The same turns and mirrors carry the whole set onto itself, and each row onto the other rows of its family. Which rows share a family with each named row? Give them in list order.
These 30 rows form 10 families of 3 rows each.
K817: [  7  30   0  -5  -4 -10 -36   9  17   9   4  15  -2   6  -3   2  11 -10
  35  -9 -34  -2   0  22 -23  -3  -8]
K378: [ -1  -2  15  -1  10  23   2 -20  21   9 -14  -1 -15  -6   3  24 -14  14
  10  -5  -8 -27  -9  12  41   1  11]
K953: [  8 -28  20  -5   3  -4  10  -3  20  -7 -30  -6  -9  18   6  -6 -25   9
  16   5  -4 -15 -10  -3  23 -15  15]
K694: [  3   8  12   4  -2 -10 -30  14  -3  -2  16   2   9  -3   3  13  31 -25
  26  -3   5   7  -2  43  14   6 -25]
K895: [ 10 -18   6  -6  -3  18  13 -30  -1  -9  -5   5  -8   4  -1  -4  -3  22
  14 -20  -8 -33   7  11  18  -1  15]
K167: [  6 -10   9  -5  -4   1 -28  27  22  -7 -18 -21 -17  16  11  -4  18 -15
  43   6 -17  -2  -1  29   3  12   0]
K579: [  7  22  -1  -5  14  18 -15  20 -18  -9  -7   3 -21   4  15 -18  23 -13
  18  11  -8 -13   0  22  -1  27 -16]
K486: [  6   3  15  23  -7   5 -35   3  23 -16 -18   9   1  -7  10  -1  11 -23
  30  14  -4   3  14  42  16  16 -38]
K976: [ -8  -9  13  10   6  20  -4  -2   6   4   2   1 -13  11   1  -3  14  27
  31  -1   4 -35   2  -3  21 -25   1]
K292: [-23  14   7   2  -3   5 -27   4  22   2  -7 -14  -6  -4  22 -24  -5 -21
  30 -31 -11 -23  -2   5  -6  19 -34]
K800: [ 19  11 -25  15   0  -8 -14 -10  -3 -17  -5   2  -3  10 -11   4 -36  -1
 -13 -28   3  26   8  13  -7   0   3]
K929: [ 18 -13  28  15  -4  -7   8 -17  23   4 -16  19   8   9   7  17 -10  13
   4  -5   8 -44 -13   0  18   8 -11]
K61: [ 26  10  -3  23 -17 -16  -6   6  16  -7 -13   5   7  20  -1  15 -28  -4
  -5 -26  24   4   4  15  -9  21 -42]
K237: [ 23 -11  -7   7  -9 -18 -19  16  22  -7 -23 -13  -5  18   0  -2 -23 -14
  -1  -7  16  41  10   8  10  -2 -13]
K675: [  6  10   4  13   4 -19  -7   3  -6 -12   8  10  13  10  -3  19 -37 -17
 -12 -16  20  20 -15  13  12 -20  -9]
K182: [ 11   8  -7  10   7   3 -45  -3   5  -5   2   5  -6   0   1   3  33 -10
  23  -4 -23   3   6  36   3  22   9]
K184: [ -9  -9  28 -10   0  10  19  -4 -13 -14   6   2   3  14   5   6  -9   3
  28 -15   3 -36 -14  25  19 -12  -6]
K958: [ 14  16 -16   9   1  -3   0 -12   8   1 -23 -13  -8  -7 -15  17 -37   6
  -7 -16  13  24  11  22  18   5 -29]
K969: [  8   4   9  -4  16  23  12  -1 -10  -5  -7  18 -18   8  18 -10 -13   2
 -11   4   5 -26 -11 -12  21   1  10]
K804: [  9  16  14  21   1  -4 -32  19  21  -4  -7   9   0  21  12  20  10 -13
  27  -4 -13 -28 -18  31 -11  33 -15]
K478: [ -9   5   4  13  -3  -9 -30 -10  28  11 -10   3   6  -5  18 -21 -14 -22
  -4 -32  13   9   8 -11  16  11 -40]
K241: [ -7  24  -1   8  17  17 -35   9   9  -2 -16  -8 -16  16   2  17   4  -9
  26  -6 -18   7   0  49  15  30 -12]
K720: [ 28  20 -19   4   1   0  -7  11  -8  -3  -3   5 -13 -12   5  -7  -9 -14
 -22   1  21  20   7  -4   4   7 -21]
K67: [ -5  19  -7  27  13   2 -49  25   4   1   4   0  -9  18  -2   0  24  -1
  28   2   0  13   8  19  -1  -5 -14]
K211: [ 19  14  -7  -6 -21   2 -10  -3  18   7   6  21   0  26  -3   1 -26  -1
   0 -41   5  20  18   0  -6 -15 -18]
K262: [ -5 -11  26   9 -13  34   6  -5  22 -26 -15   7 -10  10  18   1 -29  -4
  28  -7  -2 -37   0  21  20  -2 -13]
K384: [-24   6  19  11  16  -7 -17 -18  21   4 -19   7   5  -1  20 -23 -30 -10
   7 -19 -11 -25 -16 -16  11   0 -15]
K468: [  5  -2  26 -10   2  -1  -2 -27  11  13 -10  36   7  21   0 -11   2  18
  21 -11 -20 -21   6   4  14 -15  -3]
K916: [ 11  10   1  30  -8  -4 -15   0  28 -23 -16   9   2 -11   4  13 -53 -20
  -4   3   7  11  -4  10   6 -13 -17]
K278: [  4  10 -15  24   3  -4  -5   5  -2  -5  -4  -3  -6  16 -13  -3 -30  19
   0 -15  24  14  10  -8   0 -31 -17]

The rest of the family of K958: K378, K241
The rest of the family of K211: K817, K468
The rest of the family of K720: K579, K969
The rest of the family of K694: K675, K184
The rest of the family of K953: K167, K237
The rest of the family of K478: K292, K384

The same turns and mirrors carry the whole set onto itself, and each row onto the other rows of its family. Which rows share a family with each named row? Give them in list order.
These 20 rows form 4 families of 5 rows each.
K268: [ 10   6 -12   9 -19   2   3  27  20   0  -4  -8 -12  23   5 -36 -20   4
 -25 -17  37]
K650: [  5  24 -15 -16   5   9  -1   7 -36   2 -33 -15  -1  -3  -9  -4  21  -2
 -32  25  26]
K902: [-28   6 -18  -8   2  11 -20  26 -28  19 -11 -22  -4  -3 -27 -43   4  -8
 -19   6  23]
K83: [  4   0 -18  -5   1  -6   7  13  -8   6 -16  19 -16  22  29   8  13  -8
 -43 -27   1]
K865: [ -2 -18 -12   5  -8   2   1  24  19  19  -6 -14 -18  11 -20 -51 -18   4
  -8  -4  26]
K104: [  0  37 -17  -9  -8  11 -11  19 -31  -7 -18 -13   4  10   5 -11  10  -5
 -42   3  35]
K951: [ 12 -25 -10  -4   5   1  15   8  13  22 -25 -14 -20   1 -27 -34  -3   9
  -4  21  19]
K660: [ 33  -5  -9  -6   1   0  25   0  10   6 -34  -7 -16   7  -7  -9   4  11
 -17  24  25]
K152: [ 18  17   6   0  -3 -10   2  18  -6 -17  -5  -5  18   9   0  23   8  14
 -28  -8  -4]
K906: [-17  -8 -20   0  -2  -6  -5  25  -2  15  -1  15 -18  23  20 -15   2 -11
 -37 -41   1]
K991: [-11 -33 -18 -10  20  -7   8   8  -8  32 -22   9 -25   4  -6  -9  19  -7
 -19  -7 -15]
K998: [-12   5 -16 -16  12  10  -8  11 -33  17 -28 -22  -5 -10 -29 -24  18  -4
 -18  26  19]
K316: [-26 -30 -20  -3   9  -7  -5  22  -2  31  -6   9 -23  12   0 -26   6 -11
 -22 -29  -9]
K36: [-19  -7   4   7  -2  -9 -17  34   1   6  16 -16  12   5 -26 -19  -7  10
 -10 -22 -11]
K492: [ -9 -18   6  -2  12 -11  -6  19  -5  14  -2 -17   9  -8 -38  -7   7  14
  -2   4 -20]
K870: [  7 -16 -18 -12  15  -8  15   2 -11  17 -30  16 -21   9  13  12  23  -5
 -32  -6  -9]
K469: [ 15  -3   7  -6  11 -11   6   9  -9  -1 -15 -11  12  -5 -22  19  17  17
 -13  12 -15]
K428: [-21  27 -18  -4 -10  12 -23  31 -27   3  -5 -17   1   9  -5 -35  -1  -8
 -34  -9  33]
K780: [ -3  15   4   8 -12 -10 -14  33   0 -12  14  -9  18  14  -2  -1  -6  11
 -26 -28  -2]
K967: [ 32  13 -11   2 -14   1  17  11  13  -7 -21  -3 -11  21  13 -11  -8   8
 -31   0  36]

The rest of the family of K780: K152, K36, K492, K469
The rest of the family of K428: K650, K902, K104, K998
The rest of the family of K316: K83, K906, K991, K870

The same turns and mirrors carry the whole set onto itself, and each row onto the other rows of its family. Which rows share a family with each named row? Give them in list order.
These 28 rows form 7 families of 4 rows each.
K102: [ -3 -25   6  13   4 -10 -17   0]
K576: [ -8  11 -32   3   2  13  27 -18]
K426: [-13 -11 -36  19  -7 -30  -2 -22]
K31: [ -1 -16 -23  14  -3 -34  13 -14]
K676: [-11   5 -28   4  -3  20  24 -24]
K757: [ -3 -34 -16  20  22 -14 -14  -5]
K937: [ -8 -16 -25  18  22  32  -1  -4]
K816: [  1 -17  -7  18  17 -18 -26  -5]
K864: [ -6  -3 -13  21  12  33  11   0]
K677: [ -4 -28  -4   6  14 -11 -18   9]
K360: [ -7  -5 -17  20  27  30  -5  -4]
K570: [-14  -2 -34  -5 -13  16  20 -16]
K230: [-17 -10 -32  16  -3 -35  13 -14]
K810: [ -4 -11 -33   8  -5 -36  -7  -6]
K119: [-20  19 -27   3 -11  11  17  -7]
K709: [ -9   0 -44  -9  -1  13  19 -11]
K605: [  2 -12 -22  12 -10 -33   7 -21]
K797: [ -6   7 -23  19  13  31  -9   4]
K910: [ -4 -26   2  16  17 -22  -6  -6]
K526: [-14  -2 -18   4 -13 -34   3  -6]
K928: [-10  -1 -24   6  -8 -35   7 -17]
K29: [-19   0 -16  27  19  27  -7   4]
K76: [ -2 -15  -9   8  18 -22 -24   1]
K641: [  0   4 -21  13  22  29  -4   6]
K537: [-16  14 -39  -1   0  19   7 -14]
K405: [  5 -28  -9  19  19 -11 -19   2]
K294: [ -9  14 -34   1 -13   9  21 -12]
K368: [-15   4 -11  22  24  22   6   9]

The rest of the family of K102: K426, K709, K368
The rest of the family of K31: K676, K797, K76
The rest of the family of K937: K757, K119, K526
The rest of the family of K576: K816, K605, K641

The same turns and mirrors carry the whole set onto itself, and each row onto the other rows of its family. Which rows share a family with each named row? Give them in list order.
These 25 rows form 5 families of 5 rows each.
K634: [ -7  -9 -18 -10 -14  23  -8  13  14   6 -12   4]
K683: [-16 -10 -23  -7  -8  14  -9   7  13  -8 -13  -1]
K320: [ 23   9 -38  -9  -7 -31  14 -17  -2   7  -6   5]
K508: [ 34 -36  -5  -1   9 -11  11 -16  -3  15  14  -2]
K362: [ 32  11 -27  -2  12  12 -19  13 -11  16   9 -30]
K343: [ 43 -34   3   8  -5  -6   2 -16   6   7  -1  -6]
K345: [ 47   7 -22   9  16   9 -18   5  -5  26  -1 -23]
K229: [ 40 -33   2  14   2  -6   5 -10   6   8  11  -6]
K14: [ 10   2 -39 -17  -9 -34   6  -9   7  12  -3  -3]
K688: [ 48 -24   3  -2  -7  -8   5 -16   1  15   6   2]
K785: [ 40   7 -34   2  13   3 -24  12  -9  14   4 -26]
K340: [  2  -9 -17  -6 -22  16 -10  18  17   6 -16   2]
K293: [ 14  14 -30 -16  -8 -24  18 -22  -5   7 -10   0]
K894: [ -4   7   1  12  37   2 -12 -19   2  -1   4  -3]
K904: [ 33  11 -38  -3  13  10 -22   9 -15  14   3 -21]
K38: [ 18  14 -31 -14  -1 -32  16 -20  -1   9  -5  -6]
K265: [ 42   1 -23  -2  13  23 -12   8 -18  16   5 -18]
K630: [ 36 -40   2   6   4   0   0 -14   8   9   4  -9]
K702: [ -4  10   4  13  29   1  -8 -25  -1  -4  -1   4]
K62: [ -2 -14 -19 -11 -18  16 -12   6  17   3 -22   7]
K109: [  7  25  -2  13  25  11 -11 -22  -4  -5 -10  -7]
K165: [ -3   9  -9  20  36   7 -15 -14   5   2  -8 -15]
K87: [ -6  -6 -11   1 -16   9 -17   4  25  -2 -21   0]
K505: [ -8  12   3   4  31   5 -12 -25  -1  -2  -6  -6]
K112: [ 11   4 -29 -24 -15 -22  13 -15  -4   0   0   7]

The rest of the family of K702: K340, K904, K38, K630
The rest of the family of K345: K683, K688, K165, K112
The rest of the family of K14: K508, K265, K109, K87

